Here are some points:
[ 12  -1  20  -1   2 -11  10   4 -27  19  21  48  17 -50   8  28]
[  -6   48   36   14   13   44  -16   -1   32  -33    0 -111  -46   22   -7   26]
[ -2  -9  27  -3  -4   0  -8  15 -15  20  13  11   3  24  -2 -22]
[  -1    4   14  -12   18  127  -11    5   20  -40  -17 -117  -41   21    3   23]
[   0   -9 -118    6   -2  -78  -11   17  -16   30    2   63   53  -23    0  -14]
[ -5   2 -22   1  -8 -14  -8 -12 -17  -8   3  27  31 -41   0  21]
[ -16    1 -108  -11    6  -42   -3   17  -83   51   11  126  116   25   -1 -127]
[-13  58  60 -22   4  80  -4   1 -24 -22   7 -64 -44  21   6  16]
[  0  25 104  -8 -15   2   9  14   4 -16   2  71  13 -32  -9  19]
[  4 -23 -80  -2  -1 -48 -10  -4 -26  31  14  76  69 -22  -8   0]
[ -9 -12 -80   9  -9 -81   7   5 -17  30   7 116  93 -15  -9 -45]
[ -1 -22  22  -1 -28 -99   4 -10 -16  39  27  66  -2 -23  -8  20]
[   0   -3  -19   12    4  106   13    5   29  -29  -39 -111  -30   15    3   27]
[  11   -7 -127   15   29  -28    8   20  -33   41   -7   31   55   39    0 -127]
[   6  -12   13    5    2 -124   -3   -6  -22   46    8   65    5  -22   -9   14]
[-14  15 127 -20 -27  -8  13  -4   0 -18  17  70 -11 -39  11  25]
[  7  26  21   6  -1 127  -5  -8  22 -51 -26 -78 -43  18 -12  24]
[  7 -10 127 -21 -19   4   8  -2  18  -4  62  84  36 -33  -4  22]
[ -9  39  32   1  -5  87  -7   4  15 -33   5 -82 -31  14  -9  25]
[  4  -9  81  -2 -13  -7  -6  14 -12 -13   5  66  -4 -38  15  31]
[  11   82   56  -12    1   83  -11   -4   16  -25    1 -122  -47   10   -5   27]
[  5 -11 -61  -3 -10 -82   1  -4 -37  30   4  53  80  -6 -13  -6]
[  -5 -111   33    7   12  127   -4   -1   17  -55  -51 -127 -100   22   -6   62]
[  -3   -7 -113   16   27  -22    9   -1   -5   44   -4   29   45   32   -4 -106]
[  -5   51   24    4  -79   44    0    0   11   -2  -38 -125  -36   27    0   16]
[ -9  -9  -8   6   0 127 -16  27  19 -50 -85 -90 -48  22 -10  14]
[  -7   -8 -123    0   -8  -73    1    0    0   17    9   84   67   -9   -8  -35]
[ -2 -11 127 -42 -19 -13  -5  18  52 -17  52  57   2 -43 -15  16]
[  7  -9  75 -13   2  71 -11  -1  16 -33  -2 -42 -40  10 -13   9]
[  0  -6 -68   3   0 -87   0 -74 -19  22   9  44  55  -4  21   4]
[ 14   5  40  -7 -14  54  -3  -4  27 -37   7 -87 -66  10  -3  43]
[  -7  -12 -127   -6    6  -97   17  -15   13   10   -3    1    4  -32    1   72]
[-12 -21  35   0  -8 -75  -9 -10 -23  22  12   9 -14 -23   1  28]
[-97 -24 -48  10  -1 -57  -8   0  27  -1   9  11 -15 -14   9  30]
[-16 -23 127 -22 -20   7  -9   9  16 -19  36  82  31 -49  -1  30]
[   4   14   24   10    7   33    0  -11    9  -20    5 -110  -43   10  -15   26]
[ -11   35   24   -2    8  127    2   -2   29  -49  -58 -127  -83   13    4   36]
[  95   59   37    8    4  122   12    5   13  -51  -31 -114  -47   -5    2   59]
[   6   32   21   13   -2   46    6   -8   32  -41   -1 -127  -47   20    8   14]
[ -6   4  21   1  16  34  37   6  18 -28 -18 -95 -38  23  -5  16]
[  14  -13    8    7   -9 -117    1   10   -3   39   31   57  -17  -30    2   28]
[-18  -4 127 -32 -32   7 -13 -13  33  -4  68  74  27 -30  -7  15]
[ -6  -8 -12  -8   6 -31   0  -4 -16  11  11  71  63 -32   3  23]
[  -5  -15  -94   11   23  -61    1   11  -48   47   -3   99   91   16   -8 -127]
[   0  -17   14    8  -11 -127   -7  127   -5   41  -90   74   23  -35    4   18]
[   0   -7  -26   18  -10 -102    4    1   15   23   19   51  127   -9    0   18]
Then 16 other points, each followed by its number:
[ 86   1 -94   5 -14 -83  -4 -11  18   7  11  36  17 -25  11   7] 0
[ -10  -35 -105   18   21  -76  -21   -7  -15   33  -17   20  -16   31    9  -97] 1
[  80   -6 -102  -12   16  -51   -2   -1  -41   43    2   76   81   24    9 -123] 2
[-14 127 -46   9  14   3 -12  13   0  39  -1   7   2  42   5 -79] 3
[-12   7  28  -2  -1   2   0  -4 -37   7  17  64   8 -36  -8  24] 4
[   7   -2 -107    1    4  -77    3    2   -8   20   19   93   57  -31  -10  -22] 5
[  5  -8 127 -19  -4  -3 -14   7  16 -15   5  63  15 -31   3  17] 6
[ -12   48   16   12   -3  127   -4   21   15  -54  -44 -127 -115   19    4   76] 7
[   1   43   27   -8  -10   83   -6  -17   17  -34  -16 -108  -59   18    6   58] 8
[ -6 -11 127 -22  -7   0  -5  12  20 -20  61  51  19 -47  -1  31] 9
[  -5   33   27   23   -1  109  -11   -5   20  -56  -46 -127  -86   -1   -6   44] 10
[ 12   3 127 -34 -20  -1   6   0  17 -38  25  41   6 -27  -3  24] 11
[  -9   46   25    4   11  127   10   -1   25  -58  -46 -127  -95   27    2   46] 12
[ 11  -3   8 -11  12 119  -1  -5  17 -44 -41 -66 -45  17  -1  32] 13
[   4   -8   42    5   17  110    5    4   19  -33  -34 -119  -56   15   -5   13] 14
[ 13  -9 -52  16  15  10   0  -9 -23  48 -18   2 -23  27   0 -37] 15
Which three of these numbered points are nearest to each point below, ignoring the 2 directions in which the first points spread most? Their numbers follow each, nearest first.
[ -7  -3  -7  12  -5  -7  -4  -4 -13   3  11  18 -23 -24   4  13] > 10 12 4
[  2  16  36  -4  -8  81  11  -3  33 -48  -8 -80 -41  75  10  21] > 11 6 12
[   4    0  127  -22  -13    3    0    6 -127   -7   12  127    0  -50    0   22] > 4 13 15
[  2   2 -23  12   9  -3   0   3  -2 -19  11  26  16 -28   1  21] > 5 10 12
[   1  -22   51   17  -20  -86   -9   22   18   13   44   91   20   -8    3 -110] > 1 6 11
[ -3  -1  -3   3 -10 -30 -10  -1  26 -17   5   4 -12 -21  12  23] > 10 5 8
[   4  -28 -122    9   17  -50   -3   -1   -6   31  -17   25   -6   21   15 -106] > 1 15 14
[  -3  -19   27    2   15 -127  -14   -6   -7   54   10   19   -2  -18    7   32] > 8 1 10
Here are 16 other points, each followed by its number:
[  1 -19  99   6 -10 -47   3  12  16   5  61 111  50 -11   9  12] 0
[  0 -27  11  -8 -20 -62   5   2  14  18  25  70   7  -7  -5  35] 1
[  5 -41  62   8 -12 -85   1  11  23  27  56 121  44 -16   4  -7] 2
[ -5  -8 -56   4  -9 -37  -4   6  31   2  11  10  12 -11   5  23] 3
[   0   -1 -127   10   -8 -101    8   -6    5   13   -2   30   19  -25    4   10] 4
[ -2  -5 -78  15 -22 -77  -3   5 -34  25  18  64  65 -14   3 -15] 5
[ -5 -14  15   0 -11 -46  -3   4  -2   6   5  12 -25 -45 -15  22] 6
[ -21    8 -127    1   12  -69    7   -3  -20   35   10   84   91  -15   -7  -25] 7
[  6 -13  20  13  -9 -94  12  -2  -1  20   5   7 -27 -37 -17  12] 8
[ -9 -29  63  -2  -4 -84 -14  16  20  12  35  91  15  -8 -17  17] 9
[-16  -5   8   6 -13 -72  -3   1 -20  32  28  58   2 -17  -6  20] 10
[ 13  -8 -52   0  -2   9  -8   3 -17  41  -9  11 -35  27  -6 -35] 11
[  -2   30   26   14    4  118  108    2   17  -45  -24 -109  -70   23  -13   42] 12
[   3   -2  -97    7   17  -78    2    1  -52   46   -5  120  108   18    3 -127] 13
[ -2 -13 -34  11  -7 -19   5 -10 -20  -1   7   5   6 -20  10   8] 14
[   1    2 -127  -11  -22 -104   12    4    4   32   -1   39   40  -26    2   24] 15
The same question for these:
[ -4   4  11   8   5  43   9  13  26 -27 -16 -92 -50  18  -2  20] > 9 10 1
[   2  -10   32    3   -2 -104    6    0  -31   39   20   51   25  -25    6   12] > 10 8 6
[   1   -5  -80   -3   13  -75   -4   22  -72   45    9  127  127   19   -2 -127] > 13 0 2
[   4   -5  -88    2    9  -44  -12   -4  -45   33   14  104   79   28   -8 -107] > 13 0 11
[  -7   60   32   11    9   54  -16   -5    5   -7  -29 -117  -44   11   -1   26] > 10 5 6
[-19  -5 -41 -17  16   1  -3   1 -46  47  -1  14  58  43  -2 -85] > 13 0 11
[  5   5 -98   0  26  -9  -1   3 -37  48 -31   7   4  38   0 -66] > 11 10 13
[  7  -4 -48   8   9  11   3   0 -44  57   1  15  32  37   9 -81] > 13 11 0
